In the rows, zero is written as 128.
The rows of M fall into several groups, and each row is roughly a mix of its group's hidden directions.
M, 132 rows:
[[134 161 201 124 152 156 132 126  94 134]
 [110  74 163 166 111 124 113  83 105 130]
 [162 176 164 186 120 140 135 110 117 114]
 [ 56 114 149 130 155 172 146 134 113 133]
 [118 145 130 157  85  87 128 173 111  85]
 [119 141 103 121 103  73 130 183  91 117]
 [ 79  84 172 115 141 132 162 132 161 124]
 [133 160 103  80 141 124 164 170 165 107]
 [ 99 129 143 119 114  93 127 200 124  91]
 [177 160  97 148  87 124  87 129 107 148]
 [120 163 191 122 147 175 117 145 112 151]
 [114 162 187 121 130 152 109  96 173 140]
 [ 87 134 131  68 157 133 153 127 164  99]
 [193 151  99 146 157 116 104  92 131 114]
 [134 146 103  97 131 143 179 168 179 127]
 [176  94 109 157 105 117  97 169 154 146]
 [123 148 193 115  86 141 125  97 152 102]
 [112 133  66 150 121 112 142 151  78 157]
 [ 92 163 116  76 181 145 130 122 146 111]
 [163 142 131 148 191 150  96 151 149 102]
 [ 77  99  97 128 114 134 106 137  74 100]
 [108 183 117 139 117  87 110 174 100 144]
 [114 204 157 127 116 127  82 133 126 126]
 [ 86 103 134 122 186 158 131 121 172 145]
 [ 96 159 189 126 128 160 117 104 166 116]
 [133 143  86 168 140 103 112 172  84 150]
 [ 98  91  96  80 118 106  82 139 135 151]
 [119  90 145 169  95 134  84 114 104 169]
 [ 93  95  78 129 115  83 133 122 152  91]
 [ 76  70  86 125 156 122 119 133 144 127]
 [151 161 127 156 191 130  84 148 131 112]
 [113 162 117 118 100  94 129 201 119 137]
 [ 76  95 138 149 162 146 180 138 144 113]
 [177 130  72 104 124 112  82 113 111 128]
 [180 124 138 161 103  75 128 146 111  96]
 [ 98  78  90  82 128 109  87 129 127 131]
 [144 101 118 124 173 177 136  77 156 129]
 [177 153 106  95  81 128 110 137  86 132]
 [135 158  74  85  83 123 119  96 126 141]
 [167 146 134 160 184 132  83 157 140 127]
 [101 108 162 168 124 162 166  85 153 123]
 [161  99 132 134 188 155 143  99 149 162]
 [174 161 111  79 127 110  97 168 121 141]
 [135  90  66 132 140 121 153 171  99 114]
 [148 111 106  57 130  97 106 164 122 130]
 [124 111  98 201 140 153 133 110 102 152]
 [185 113 146 140 171  91 139  97 148 111]
 [ 91  89 175 150 152 148 110 172 141 129]
 [133  66 157 159 113 145 123  84 117 154]
 [130 102 203 142 125 133 110 108 150  92]
 [157 171 119 103 116 104  65 111 104 132]
 [142 111 183  97 147 140 115 105 181 103]
 [ 63  92 152 112  90 131 124 159 129 145]
 [ 75 125  98 114  68 119 118 144 102 109]
 [132 153 183 125  81 136 121  75 140 136]
 [159 141  94  89  94 107 126  73 105 130]
 [149 171 116 132 187 154 156  93 127 108]
 [158  91 137 158  93 126  87 123  98 172]
 [130 118 127  99  75 128  94 128  69 104]
 [145 150  88  82  97 129 129  75 105 141]
 [ 78 154  98 114 153 114  79 128  90 119]
 [105 160  83  77  95 121 127  87 123 125]
 [ 81 154 145 109 185 152 151 106 154 128]
 [146 127  52 135 138 113 141 144  85 140]
 [140  82  99 193 110 130 156 134 112 144]
 [133  95 144 115 144 175 143  69 158 110]
 [ 74  91  79 107  89 124 110 128 132 123]
 [ 90  73  93  82 149 112 107 128 139 128]
 [185 171 115 146 138 114  87  93 118 118]
 [131 127 136 187 183 128  88 153 114 121]
 [154 182 154 103 138 139 149  83  89 132]
 [184 172  99 139 123 115  83 108 110 131]
 [124 110  96 130 140 120  82  96  82  80]
 [148 198 133  94 151 155 137 136 161 130]
 [154 104 119 187 138 110 130  96  77 112]
 [ 82 164 186 129 112 144 118  94 144 114]
 [101 164 122  98 101 111  73 147 100 156]
 [144 141 119  86 179 167 162 107 158 131]
 [113 109 181 171 149 137 122 184 131 119]
 [125 102 162  90 155 151 131  91 183 121]
 [103 120 151 197 121 149 115  85 109 141]
 [ 94 128  83 166 171 120 122 153  87 133]
 [ 83  68 160 143 111 128 133 137 168 141]
 [123  94 172 174 169 128 131 169 144 115]
 [165 171 169 139 140 145 173 113 111  96]
 [151 139 148  93 168 141 172  90 151  96]
 [169 173 175 162 112 146 158 120 115 112]
 [172 168 154 137 144 127 160 128 177 159]
 [126 165 120 144 158  98  96 187 109 102]
 [119 153 114  53 151 105 111 155 133 107]
 [ 94 107 140 114  59 127 168 107 112 117]
 [ 79  98  92 146  93 140 116 178 134 132]
 [197 161 122 143 150 114 106  88 134 115]
 [133 167  86  83 170 130 153 156 143 110]
 [ 71  97 141 188 116 133 142 104 124 116]
 [110 129 117 102 118 118  79 113  68  90]
 [100  93 102 130  72  92 106 150 118 100]
 [ 79 120 121 176 131 127 158 179 124 103]
 [180 112 167 102 130 144 118 131 187 123]
 [ 55 119  98 119  95 145 114 160 136 129]
 [147 117 127 180  78  99  99 148  95 141]
 [147  91 136 182 127 121 105  91  80 138]
 [125 156 112 111 103  75 123 189 114 146]
 [138 169 116 107 192 167 141 100 137 126]
 [190 177 158 153 122 138 151 111 121 116]
 [ 96 143 169 104 138 168 131  89 172 111]
 [208 157 106 117 127 124 118 105 110 115]
 [ 97  92 141  98  74 137 174 119 134 106]
 [ 95 148 150 138  81 128 100 189 116 115]
 [103 184 127  95 159 120 148 133 147  79]
 [164 161 180 130 144 172 121 139 110 163]
 [ 96  95 128  76  98 137 173 102 150 131]
 [139 150 183  98  95 150 128 101 166  98]
 [129 156 102  97 122 105 164 182 157  97]
 [174 156 115  84 125 104  84 160 109 141]
 [102 100 105 101  69 127 179 137 117 130]
 [182 158 138  93  98 112  86 110 106 126]
 [121 129 125 127  95  77 127 197 104 122]
 [135 184 125 101 136 133 171 153 171 101]
 [151 135  68 102 102 128 145  79 108 145]
 [ 78  97 147 168 136 129 132 183 134 107]
 [ 71 108 159 155 163 140 170 131 146 114]
 [ 84  77 169 145 132 134 104 169 127 114]
 [146  99 140 135 150 180 135  66 148 113]
 [117 148  72  90  80 130 131  95 107 136]
 [107  96 132 153  74  87  96 156 104 127]
 [ 85 119 129  72 123 116  92 127  83 106]
 [ 65 137 112 111 166 151 136 122 177 133]
 [ 82  79 102  92 139 107  90 131 146 142]
 [121 138 191 102 125 132 112  93 160  86]
 [109 154 124 105 186 165 158  96 152 113]
 [127 120 155  79 163 144 124  98 183 108]]

Each list below has one row that fits no group; the rest each fit one group, if only roughly. Name that row.
- z434: [126 134 132 144  84 107 148 140  61  93]
- z234: [155 136  75 139 143 102 110 118  99 183]
- z711: [ 72 101 123  64 140 115 122 151 114 120]
- z387: [115 163 145 125  70 143 126 164  79 123]
- z574: [112 118  59 135 157 131 145 166  93 131]
- z985: [126 170 131  97 139  99  65 135  94 117]
- z496: [150 137  77 154 131 120 166 162  83 150]
- z330: [ 48 129 154 105 132 129 135 161 124 143]
- z103: [161 128 154  60 140 114  89 106 110 127]
- z459: [157 129 165  71 114 121 127  92 167 105]
- z423: [115 121 146 199 136 138 141  78 108 113]
- z268: [186 166 173  99 134 126 120  95 128 117]
 -> z496
- z433: [ 98 148 155 142 158 161 112  62 139 123]
- z753: [ 64 108  93 141  89 131 135 160 112 113]
- z346: [128 179  95 121 138 115 158 183 148 101]
- z454: [135 193 144 119 108  88  89 142 114 103]
- z38: [163 173 122  94 149  93  96 140  95 104]
- z622: [ 61 130 144 134 117 130  94 131  80 104]
- z421: [153 130 150 121 169 189 133 117 138 175]
- z256: [ 95 103 184 161 115 118 146 174 115 141]
- z379: [169 151  70 112 119  96 141  88 147 125]
- z342: [145 133  83 160 119 100 121 157  81 168]
- z595: [187 137  94 158 167 129 135 104 162 139]
- z356: [201 162 104 148 109 133 109 126 102 121]
 -> z256
- z867: [111 131 121 121 193 139 141 108 187 138]
- z13: [ 98 100  59 140  89 121 154 130 116 127]
- z732: [145 154 200 127 166 156 111 141 124 142]
- z914: [120 166 135 175 177 123  88 156 108 123]
- z73: [113 129 148  48 155 128 105 113 149 117]
- z443: [100 108 192 109  92 120 132  85 140 126]
- z199: [ 87 160 171 108 113 155 125  82 153 146]
- z915: [ 77 143 112 114  70 142 173 140 125 130]
- z473: [ 88 100  99  93 149 128  98 176 157 135]
- z575: [134 145 138 146  84  75 126 155  91  89]
 -> z473
- z530: [ 89 112  83 132  88  92 114 154 151  97]
- z211: [171 132 119 127 184 120 152  87 167 136]
- z835: [141 105 111 120 143 134 174 153 184 171]
- z918: [109 113 110  86 171 149 139  84 166 151]
- z973: [181 176 115 141 173 145  94 136 132 118]
- z364: [188 123 190 124 133 126  96 129 112 141]
- z774: [120 103 152 105 114 148  70  92  84 129]
- z739: [118 102 188 120 131 160 125  94 167  99]
- z63: [160  90  78 168 167 132 124 144 109 145]
- z395: [160 123  93  59 141 121 124 166 141 137]
- z833: [115  73  82 153 100 139 133 140  88 107]
 -> z774
- z325: [ 97 125 115 139  67 129 135 163  81 106]
- z690: [ 94  93 155 185 137 140 135  82 115 123]
- z592: [179 178 109 171 154 117 111 103 131 126]
- z699: [110 130 113 137 109 119  50 120  89 112]
- z491: [161  82 172 138 185 125 121 111 142 131]
- z500: [103  97  84 160 103  97 123 171 149 104]
- z88: [137 133 103 175 131 111 151 160  73 162]
- z776: [157 127 148 155 144 149 199 139 161 136]
- z709: [181 122 107  73 126 129 148 166 153 144]
- z968: [ 68  71 124  89 149 120 133 128 124 118]
 -> z88
- z336: [103 109  71 166 165 153 147 133  99 138]
- z247: [ 99 120 144 114  50 130 160 118 119 149]
- z828: [ 84 106 178 116 130 139 120 189 134 126]
- z605: [116 160  98 170 106 125 126 149  92 182]
- z602: [132 113 122 136  71  79 113 141 101  85]
- z745: [188 151 116 158 174 133  89 140 126 121]
- z126: [149  77 174 111 111 149 139  95 161 105]
- z398: [127 161  96 158 192 135 102 159 115 125]
- z771: [ 82 104  74 131  85 107 128 139 132  97]
- z345: [118  67 166 162 160 148 136 161 124 127]
- z485: [ 82 108 126 129 123 119  69 109  87  99]
- z635: [184 147  90 139 138 111  84  99 110 106]
 -> z828
- z541: [ 69 126  93 120 102  93 140 119 115  84]
- z71: [141 168  93 145 104 117  66 129 102 149]
- z784: [171 177 176 110 159 146 121 108 135 148]
- z925: [140 119 149  85 145 157 133 108 185  87]
- z60: [179 130  75 131 111 119  76 109 131 138]
- z758: [161 164 119 112  99 141  92 110 103 184]
- z309: [148 109 159 194  83 119 133 107 108 129]
- z598: [126 155 137  68 136 101 153 145 151  79]
- z830: [201 123 145 129 145 155 119 122 134 175]
- z95: [106 137 146 141 105 125  77 110  72  91]
- z644: [172 132 117 109  73  80 111 120 113 103]
- z874: [107  87 122 186 105 137 180 128 141 133]
- z609: [149 122 112  95 180 120 157 119 185 146]
- z419: [152 144  88 104 122 112  68 110  92 106]
 -> z758
- z18: [134 164  78 136 121  91 129 131  73 152]
- z144: [ 65 128  92 108  98 105 120 142 140  90]
- z657: [121 149 150 129 191 140 185 119 141 106]
- z637: [159 144 112  68 111 124 116 179 150 149]
- z489: [ 77  85  96  92 117 110 109 105 127 159]
- z861: [122 143 124 167 193 178 113 141 137 128]
- z117: [113 108  81 110 100 124  66 136  96 138]
- z899: [125 113  87  98 161 155 144  76 149 160]
- z90: [115  58 110 142 164 139 125 140 164 153]
- z246: [ 64 134 125  90  83 138 103 128 103 117]
- z200: [ 88  69 123  95 135 135  92 114 121 162]
 -> z489
- z641: [ 93 163 143 108 150 119  96 111  76  91]
- z872: [185 175 139 106 146  97 116 101 156 134]
- z299: [147 188 124  92 105 126 138 172 162 121]
- z192: [128 185 147 157 137 136 159 153 162 170]
- z841: [ 89 115 125 140  82 107 119 168  87  93]
- z138: [159 161  87 124 125 115  74 108  89 114]
- z817: [127 146  83  76 139  96  80 126 110 142]
- z104: [ 76 127  71 147 138 139 158 139  95 145]
- z819: [136 139 138 143 123 108  64  84 101  91]
- z751: [177 130  93 151 166 119  71 137 134 136]
- z208: [ 81  93 109 106 169 154 140  93 154 144]
 -> z751
- z264: [165  85 130  72 125 125 149 100 165 125]
- z703: [145 135 121 182 176 149  86 158 129 146]
- z181: [ 48 103 148 104 128 125 113 154 121 138]
- z222: [135 111 141 122 184 170 119 121 168 171]
- z702: [ 71 130  88 124  80 107 112 151 135 106]
- z191: [117 124 165 163 122 183 137  80 141 153]
- z653: [137 117 148  66 161 148 158 103 163 113]
- z462: [131 127 170  89 147 144 122 107 171  75]
- z810: [143 139  85 116  96 115 137  57 141 143]
- z741: [166  93 160  77 114 124 130 109 172 114]
- z3: [153 166 169 141  92 103 132 146  85  97]
 -> z810
